[ 31.5 -23.8 -49.8 -38.7   5.2 -60.7 -65.5 -15.6] = K728
[-24.9 -49.0 -65.3  55.6 -47.7 -13.0   3.2  -6.7] = K515
[ 21.9  12.4 -71.3  -1.5  21.9 -80.3   5.9 -51.4] = K543
[-29.0 -10.7 -50.6   1.8 -75.8 -71.8  53.4 -46.4] = K355
diff K728: [ 31.6 -23.8 -49.8 -38.7   5.2 -60.7 -65.5 -15.6] => 0, [31.5]
asked: [ 31.5 -23.8 -49.8 -38.7] => K728
diff K543: [ 21.9  12.5 -71.3  -1.5  21.9 -80.3   5.9 -51.4] => 1, [12.4]

[-24.7   9.9  15.1  20.0  14.8 -76.6  17.1] = K518
[ 19.2  14.8 -30.1  61.7 -32.1 -49.0  17.9] = K848
[-26.3 -24.7   9.9  15.0  20.0  14.8 -76.6] = K849
diff K518: [-24.7   9.9  15.2  20.0  14.8 -76.6  17.1] => 2, [15.1]
diff K848: [ 19.2  14.8 -30.1  61.7 -32.1 -48.9  17.9] => 5, [-49.0]
asked: [-24.7   9.9  15.1  20.0] => K518
diff K849: [-26.3 -24.7   9.9  15.0  20.0  14.7 -76.6] => 5, [14.8]
asked: [-24.7   9.9  15.0  20.0  14.8 -76.6] => K849
asked: [-24.7   9.9  15.1  20.0  14.8] => K518
diff K849: [-26.3 -24.7   9.9  15.0  19.9  14.8 -76.6] => 4, [20.0]

[ 79.8 -14.8 -45.0  -3.6  -4.1]  K496
[ 79.8 -14.8 -45.0 -12.3  -4.1]  K436
[-12.3  -4.0 -25.5 -10.9  -4.1]  K696
[ 56.1  -2.0 -10.9 -25.5   1.3]  K782
diff K496: [ 79.8 -14.8 -44.9  -3.6  -4.1] => 2, [-45.0]
asked: [-12.3  -4.1] => K436
asked: [-25.5 -10.9] => K696
diff K782: [ 56.1  -2.0 -10.9 -25.5   1.4] => 4, [1.3]
asked: [-10.9  -4.1] => K696
asked: [-14.8 -45.0 -12.3  -4.1] => K436

